In the rows, zero is written as 128.
Turns in one plane each, and the order they were made in; the first pair answered
k_390 (before -> after):
[104 148 134 112 154 113 147 115 132 125 122 154 110 117 129  94 130 137
 125 172  95 108 109 141 133 137 142  58 129 110] -> [104 144 119 100 140  97 118 110 136 127 118 160 117 100 123  86 127  98
 133 149  97 107 130 158 123 142 142  68 135 110]
[128 143 118 101 129 118 132 141 131 136 125 171 134 144 124 112 133 116
 140 146 118 133 154 175 101 133 131 144 117 136] -> [124 148 126 112 134 118 139 144 122 137 122 175 132 157 121 124 126 112
 139 150 121 141 151 159 112 138 125 141 105 142]
[117 118 154 111 158 142 160 130 123 120 118 131 101 137 143 135 140 208
 111 175 126 129  90 127 126 116 121  96 131 126] -> [137 109 127  72 117 112 100 116 150 123 128 130 108  86 152  99 147 161
 120 147 119 110 124 174  93 124 136 109 167 113]
k_687 (before -> after):
[141 140 104 153 112 120 127 152 134 155 140 108 126 131 123 109 140  89
 128 101 121 108 156 129 133 113 158 136 111 140] -> [148 169 100 133 113 111 111 152 133 136 148 130 133 115 116 115 137 107
 120 138 105 101 152 145 117 126 151 128 128 119]
[122 111 132 133 106 124 137 105 102 128 120 111 121 125 157 111 121 118
 130 126 109 117 130 115 135 110 119 141 151 116] -> [125 126 129 122 107 121 128 110 105 118 123 123 127 117 157 105 119 127
 120 138 105 111 131 119 129 115 117 142 155 108]
[131 133 159 119 117 163 114 106 117 143 104 130 133 138 161 116 157  79
 115 105 120 120 142 144 144  98 115 128  98 127] -> [138 165 163  96 126 149 105 110 123 130 108 146 130 120 157 125 153 112
 102 149  98 108 133 146 138 107 122 123 109 106]
k_13 (before -> after):
[142  94 112  98 104 115 109 127 152 129 141 100 104  88 153  83 147 143
 113 140 122 115 114 179 106 118 143 126 157 119] -> [144 144 112  89 114 105  98 143 144 115 144 138 116  82 135 108 122 152
  98 180 101 109 108 167 113 134 137 128 149 111]
[148 129 125 120 129 138 130 132 149 126 140 103 107 104 129 137 119 135
 131 112 105 120 132 152 137 138 168 131 132 117] -> [149 153 126 127 134 134 125 136 143 124 139 121 113 101 123 147 110 135
 126 126  98 123 127 144 141 147 168 134 128 118]
[127  66 104 103 119 156 145 121 177 151 144  91 111 123 165 109 152 172
 120  88 121 104 107 134 135 112 138 114 131 128] -> [137 100 102  78 118 143 134 134 180 139 151 106 116  95 155 113 135 185
 109 122  95  91 107 148 128 126 157 119 136 115]
k_459 (before -> after):
[144 111 100 112 110 121 107 124 161 138 125 113 106 104 143  87 139 121
 127 110 121 106 146 158 117 109 158 118 162 121] -> [136 107 102 115 108 112  90 119 150 133 122 130 119 111 136  94 132  97
 131  98 136 119 150 152 111 116 133 121 164 129]
[146 171  96 157 123 135  86 162 120 123 107 155 150 105 138 146 116  82
 114 131 122 119 136 138 155 143 128 178 127 120] -> [152 156 104 161 122 160 136 169 133 138 113 107 124  97 157 141 132 121
 120 131 109 103 117 148 165 126 174 179 132 112]
[134 142 145 131 125 120 132 124 135 115 123 137 129 143 114 141 130 119
 116 133 123 149 129 122 111 128 118 130 103 138] -> [135 144 145 131 124 125 142 132 141 122 121 126 120 136 121 139 132 136
 117 143 115 142 119 128 112 123 132 130 104 133]

Between the rows of a pair lie 2 to 3 turns.
[141 108 123 138 104 130 139 126 141 146 123 105 119 123 144 115 137 114
 133 108 129 129 145 146 131 128 151 141 137 133] -> [132 118 136 162 118 137 155 129 125 144 120 110 120 149 133 133 127 122
 129 111 140 140 136 121 148 129 140 137 117 143] | k_390 then k_390
[128 142 120 106 157 110 148 138 126 133 118 126 138 107 109 147 110 167
 102 160  92 119 106 141 135 143 155 144 122  92] -> [133 152 100 116 138  93 112 136 124 135 114 147 158 108  93 146  92  98
 111 128 106 128 138 142 130 152 140 163 118 103] | k_390 then k_390
[122  91 136 165 114 147 172 123 140 159 130  79 117 158 125 124 139 102
 146  87 154 134 136 115 154 112 126 147 112 141] -> [137  98 127 128 106 149 161 126 164 152 137  63 101 119 139 107 150 139
 139 115 118 103 128 143 130 108 160 138 137 120] | k_390 then k_13
[113 107 136 140 133 131 135 115 113 142 116 121 131 155 132 133 131 107
 130  99 159 141 129 112 132 124  78 126 117 147] -> [119  92 132 112 131 142 150 111 130 143 124  88 111 133 156 117 149 156
 127 121 142 121 111 134 125 110 108 114 137 128] | k_390 then k_13
[157 115  89  99 110 131 118 125 154 115 122 113 124  83 145 145 139 139
 102 144  71 119 129 168 103 142 185 158 135 104] -> [152 107  82  99 103 119  93 114 153 116 118 129 135  86 142 141 140 110
 106 125  81 124 146 174  91 145 165 162 142 108] | k_687 then k_687
[122 141 141 118 146 133 124 135 116 112 135 136 131 133 133 123 138 163
 126 164 116 122 112 127 108 121 114 111 136 118] -> [109 113 149 140 147 137 135 130 108 125 125 126 132 157 134 128 137 134
 136 121 144 137 122 114 124 110 101 117 121 137] | k_13 then k_687
[122  95 130 167 117 130 120 148 119 145 126 145 131 166 126 109 123  68
 132  74 139 183 180  97 168 130 135 144  76 187] -> [116  73 139 175 126 148 155 146 124 150 126 116 113 168 142 101 144 107
 131  77 139 179 162  93 176 116 145 136  75 182] | k_13 then k_390
[137 114 109 119  94 113  83 104 150 124 131 127 143  97 156 103 136  99
 127 118 135 126 147 160 111 134 126 127 155 127] -> [108 126 146 173 144 143 146 116 112 126 127 135 144 164 139 149 122 142
 116 141 148 152 114 100 156 131 103 122 114 148] | k_390 then k_390
[118 108 162 119 125 134 154 112 142 124 103 109 117 149 123 122 159 151
 116 141 152 116 120 110 104 101 160 111 126 171] -> [123 115 146 112 102 112 115 104 144 127 101 123 134 132 116 117 146  95
 126 109 160 118 148 124  96 113 151 127 128 177] | k_390 then k_390
[112 161 126 161 139 118 125 139  99 121 126 166 153 151  98 155 107 105
 131 133 150 157 142 104 150 140  93 135 103 140] -> [106 107 130 174 130 137 145 125 111 143 123 116 138 162 121 134 129 100
 142  89 170 162 138 109 146 116 107 134 105 150] | k_687 then k_687 then k_13
[139 156 134  85 134 111 103 129 125 110 124 155 130 109 118 132 122 140
 116 161  88 119 123 155 115 129 111 111 144 104] -> [145 137 142  98 128 133 147 138 140 128 129 108 105 102 128 124 128 163
 122 149  80 108 111 162 139 114 155 118 140 101] | k_390 then k_459
[108 120 117 127 129 125 110 108 113 128 133 131 130 146 100 140 121  95
 122  80 168 127 126 133 137 132 105 137 128 135] -> [122 116 107 102 113 118  96 107 128 132 141 115 123 115 114 123 128 104
 122  86 156 115 133 157 123 126 129 137 151 119] | k_13 then k_13
[124 164  94 106 116 125  82 137 128 103 135 115 147 112 127 130 136 131
 142 146  97 120 141 154  99 141 143 136 147 130] -> [116 150 107 126 124 154 134 143 133 116 139  81 129 125 138 131 149 167
 139 150  94 121 118 140 118 127 175 135 136 136] | k_13 then k_459
[122 156 106 116 122 116  97 140 114  99 129 163 136 120 108 145 130 116
 109 142 122 146 143 139 120 148  99 117 138 129] -> [105 131 120 144 136 130 124 136 103 107 126 152 128 160 109 148 136 125
 111 126 146 161 132 116 136 144  82 113 121 146] | k_390 then k_13
[145 144 128 148 137  86  99 120 160 124 115 137 130 104 120 139 111  91
 131 118 139 124 139 138 119 145 162 156 121 123] -> [127 122 146 179 154 105 134 115 143 133 106 124 120 144 121 150 112 104
 139 109 161 142 129 111 142 137 146 153 101 139] | k_390 then k_13
[127 143 156 164 145 163 202 156 117 151 123  94 110 141 118 148 120 158
 118 143 100 135  91 114 180 110 172 149  91 145] -> [157 178 121  85 122 121 119 154 140 121 137 140 121  70 116 130 121 148
 107 179  64 101 114 164 127 127 171 136 139 105] | k_687 then k_687 then k_390
[146 135 121 126 128 152 142 152 139 127 145 102 122  97 127 135 116 140
 121 159  96 118 112 121 133 129 171 140 125 115] -> [144 142 115 121 127 145 125 153 140 126 144 113 126  85 123 139 112 130
 122 156  92 115 116 126 128 134 167 145 128 114] | k_13 then k_390
[138 120 117 120 122 119 138 136 155 147 137  86 121  88 119 125 130 140
 152 131 102 104 124 138 162 148 172 130 135 108] -> [142 153 112 126 125 106 112 143 147 137 137 119 130  85  99 139 110 115
 149 138 103 110 135 132 163 159 161 142 124 110] | k_13 then k_390
[117 102 120 153 120 170 140 137 149 163 119  91 107 132 141 104 117 120
 122 130 143 123 125 125 168 114 155 141  91 132] -> [131 120 108 127 106 153 109 136 163 160 122 100 109  98 142  96 110 103
 122 141 125 108 139 145 152 122 170 146 108 121] | k_390 then k_390 then k_13
[123 115 158 128 161  95 108 155 107 130 130 139 142 147 131 144  88 101
 190 123 161 130 132 110 153 149  93 116 118 120] -> [131  76 149 114 143 102 109 141 131 141 135 100 127 129 153 116 109 102
 197  94 163 118 136 136 138 134 114 116 137 114] | k_13 then k_13
[106 135 143 157 149 122 147 139 106 133 116 143 129 156 133 135 124 124
 138 121 154 136 119 106 141 122  93 116 125 142] -> [114 103 138 141 141 128 155 120 124 141 118 104 114 143 156 106 148 138
 143 111 150 128 111 131 131 109 114 110 144 133] | k_13 then k_390
[137 166 114 131 113 109  81 144 123 109 140 183 160 120 103 151 111  81
 127 137 120 126 156 118 111 160 119 135 129 119] -> [127  92 119 154 100 122  99 116 128 134 133 136 146 146 133 126 140  60
 149  72 158 141 160 120 112 133 108 131 133 138] | k_13 then k_13 then k_13
